One turn moves each row of this set onto another row. After a few examples, where does it send each row asked below?
J886: -13 12 15 1 25 -5 10 15 2 -3 5 16 2 3 -24 9 11 5 0 6 9 16 10 2 -5 -18 12 -6 21 5 -22 -23 6
J17: -12 -9 8 0 14 -13 -25 12 -26 -12 -3 8 -1 27 -6 8 -8 -14 2 -27 -8 3 -5 15 -4 4 23 -6 10 15 -28 3 1
J279: -23 19 0 -4 9 -12 -9 9 -3 -20 6 9 -20 6 3 0 1 -15 13 -15 -9 22 -4 -5 3 -26 38 -1 16 14 -31 -10 3
J834: -3 -5 1 2 -7 -7 -16 6 -13 6 21 9 1 25 -10 6 -2 -17 10 -25 -7 13 -10 -1 -17 -3 12 0 29 2 6 7 13
J203: 4 5 19 6 10 -2 18 -8 -17 15 0 10 14 1 -10 42 4 -1 0 -14 4 14 -1 3 2 -10 19 17 30 4 -24 -5 2
J424: -16 0 2 -2 5 2 -20 7 -11 2 24 15 1 17 -21 -4 11 -20 4 -19 -6 13 -5 14 -7 -7 19 -5 21 3 4 -1 23
J909: -15 11 4 -9 29 -9 10 9 12 -9 5 14 -4 12 -4 0 5 -3 -6 -4 4 20 12 -6 -1 -18 1 -8 20 11 -34 -21 9
J198: 1 2 14 15 0 -3 18 3 -10 1 -11 6 5 15 -6 41 4 -6 11 -12 9 15 -8 1 -10 -17 9 13 32 -5 -20 -4 2
J448: -11 -5 17 -2 23 -15 3 9 7 -15 12 -5 -2 9 -16 3 -35 -4 10 -16 -4 12 -7 9 11 -20 23 13 9 11 -16 -4 11
J539: 3 1 1 13 23 -2 2 -6 -9 3 -15 1 2 8 -13 -4 -5 -9 -13 -10 14 20 -6 19 18 -18 5 5 35 -6 -28 -10 2
J56: -12 23 -5 10 8 -11 1 16 0 -4 -5 2 -4 7 -7 1 1 -9 10 -21 -6 19 -11 3 16 -28 42 -5 15 11 -36 -5 -2
J916: -10 0 17 -2 28 -13 -9 -1 2 -17 13 6 -7 15 -14 2 -34 -4 -2 -16 1 6 -6 9 7 -12 25 2 11 11 -1 -9 8
J402: 20 -8 7 0 9 -4 14 -16 -21 -6 6 14 -5 18 -4 11 7 -15 4 -31 -10 11 -17 6 1 2 3 10 23 9 -11 -12 -2
J901: -5 9 3 23 15 -3 -11 -11 -5 8 -18 -1 12 0 -5 -8 4 -2 -1 -3 8 24 -4 7 8 -19 6 9 39 -8 -27 -6 1
J802: 1 22 0 -2 13 -3 -10 -1 -6 -7 34 20 -1 2 -11 4 -10 7 -5 -29 -11 26 -17 12 10 -7 20 16 15 17 -27 -6 23
J587: 7 -1 19 -14 13 0 12 -11 -4 -1 7 14 2 -9 -15 9 3 -17 0 -3 4 25 -18 -21 -13 -19 -7 8 19 8 -14 -6 -1
J474: -32 -16 15 -10 10 -22 -15 5 16 -5 -1 0 9 11 -10 5 -11 1 -5 1 10 22 -12 2 5 -14 15 8 22 11 -23 12 10
J970: 4 3 5 3 -9 -8 -29 -14 -20 3 9 2 3 3 -4 -2 22 -18 -7 -16 7 19 -20 1 -9 -10 -2 8 23 7 -28 -7 -11
J91: -26 -2 10 5 23 -10 -17 -1 -10 1 -8 1 1 24 2 4 -2 -16 8 -23 -6 2 -2 20 6 -3 31 -13 14 8 -32 -2 11
J706: -29 -11 23 -5 8 -4 -15 10 13 -3 -10 -5 12 5 -11 2 -10 5 11 4 6 23 -8 0 1 -6 10 17 35 4 -30 -7 7
J856: 2 8 21 4 6 -8 1 -2 0 -7 -12 -8 3 -10 1 18 -9 1 7 -16 1 17 -11 -11 7 -15 13 22 17 15 -36 -5 -24
J942: -13 -5 20 -1 13 -7 4 1 2 -24 -17 -3 -6 -7 -4 15 1 -11 4 -5 1 23 -12 -1 18 -12 23 19 10 16 -24 3 -18
J320: -8 20 1 -5 0 -10 6 23 -2 -6 5 9 -17 9 -4 -1 1 -11 18 -18 -2 16 -18 -3 1 -23 40 1 21 12 -23 -11 -3
J484: -7 14 9 9 -1 12 -23 -1 -22 -3 3 26 10 -10 -12 10 -1 -4 11 -12 -10 31 -8 -4 -18 -1 15 21 26 -3 -10 -5 9
J669: 0 7 15 -11 19 8 -22 -24 -23 -6 15 12 3 3 -2 18 -14 -9 0 -13 0 9 -3 -10 -4 3 28 -1 22 13 -34 -20 -2
J87: 3 -1 12 2 13 -6 -30 -25 -27 -10 13 19 7 8 -6 20 -11 -4 -11 -11 6 4 -3 -1 -10 -2 15 1 27 9 -34 -17 6
J627: 3 3 -1 10 11 -2 4 2 4 -6 -15 -2 -1 12 -2 -1 5 -1 -4 -6 8 29 -2 16 14 -23 0 15 45 3 -24 -6 9
J676: -4 6 -2 7 10 -13 -15 -20 -9 -11 32 17 6 6 -3 10 -13 -2 -10 -22 -4 17 -16 7 6 -8 18 27 15 8 -21 6 20
J465: -30 -7 3 -8 -7 -15 -7 1 3 -12 18 22 7 15 -3 15 7 -22 -3 -12 -5 18 -7 9 2 -3 40 21 21 17 -22 -11 11
J291: -3 11 4 -5 10 -13 -16 -16 5 -6 35 14 1 4 -4 -3 -6 14 -5 -22 -10 24 -13 4 0 0 9 16 21 14 -29 3 20
J462: -13 4 19 -3 33 0 6 8 11 -7 7 4 2 6 -16 8 -25 7 9 -18 -9 9 7 8 16 -10 24 5 18 11 -10 -2 15
J43: 10 1 5 -5 -1 -3 -20 -14 -12 0 -2 5 8 2 4 1 26 -22 -6 -9 -6 20 -17 3 -8 -3 -9 6 29 8 -16 7 -2
J684: 5 11 2 13 0 13 -21 7 -24 -11 -9 24 11 -1 -11 21 -7 -8 5 -9 -3 15 1 -13 -18 -8 12 5 25 -2 -13 2 0
J939: -2 0 17 -15 7 -2 10 -11 6 -6 -1 15 -3 -7 -11 5 2 -8 10 0 1 23 -15 -29 -10 -18 6 -1 28 9 -8 -9 -8
J429: -15 1 7 11 -2 11 -21 -2 -17 -7 -12 19 14 -9 -14 21 -2 -11 10 -14 -12 26 -1 -3 -14 2 22 9 19 -5 -18 9 -3
J125: -1 2 21 -4 4 -17 -1 -8 -3 -18 -22 -8 -5 -14 -6 9 -3 -11 0 -7 -2 21 -8 -3 7 -24 13 11 15 14 -31 -3 -20
J873: -14 12 9 3 19 -13 -2 20 3 -5 3 11 -6 7 -18 -2 11 0 -7 -6 7 16 14 0 -16 -15 1 -20 18 4 -28 -14 -2
J725: 8 -6 5 -5 4 -5 -16 -9 -14 -3 0 -1 4 2 -1 0 24 -9 -5 -13 -1 25 -5 -13 -3 -5 -13 0 29 12 -30 7 -7
J303: 13 8 1 -1 8 -9 8 -14 -18 6 16 21 -1 12 -12 15 10 -21 -6 -37 -8 4 -20 10 2 -8 17 -1 8 14 -16 -5 1
J472: -8 11 14 -2 5 -6 -26 -19 -19 5 14 12 13 9 5 22 -5 -13 -6 -25 -2 13 -3 -4 -9 4 22 -3 21 15 -43 -23 -2
J532: -27 -7 17 -11 8 -17 -11 16 16 -6 -5 2 12 4 -11 2 -9 -4 5 13 6 17 -12 0 -4 -12 13 18 21 11 -22 3 -4
J622: -31 2 8 6 -4 -12 -10 8 13 -3 22 10 10 21 -5 6 14 -14 -4 -10 6 23 -11 17 -2 0 25 11 21 12 -26 -27 9
J342: -5 -3 2 -3 13 4 -20 12 -11 -1 26 12 6 21 -9 -2 -5 -20 15 -19 -12 8 -11 4 -12 -1 12 -4 21 6 -1 5 21
J395: -14 -10 11 -2 14 -21 -24 5 -6 -14 0 -3 7 25 0 2 -12 -8 5 -19 -12 -2 0 23 3 4 23 -9 17 13 -30 -5 8
J468: -1 1 17 7 8 -6 11 -6 -6 14 3 8 7 3 -10 40 1 2 7 -8 12 12 -9 12 -4 -13 17 15 33 -5 -7 8 7
J786: -21 -6 3 1 -10 -11 -1 5 9 -8 17 3 7 18 -5 5 10 -21 -5 -20 -2 26 -9 13 8 6 28 25 20 15 -34 -17 1
J200: 7 3 15 -14 -2 -2 2 0 -3 -5 12 21 5 -14 -26 10 1 1 -2 -9 2 23 -17 -18 -14 -13 -2 15 24 10 -13 -15 -9
J210: 14 -5 12 -1 4 -5 5 -15 -23 -5 11 9 -4 13 -5 20 7 -27 6 -38 -16 8 -14 8 -2 -2 11 -6 16 9 -17 -7 8

J200 moves to -> J462
J532 moves to -> J342
Where do these go?
J676 moves to -> J198
J291 moves to -> J468
J402 moves to -> J942
J622 moves to -> J484

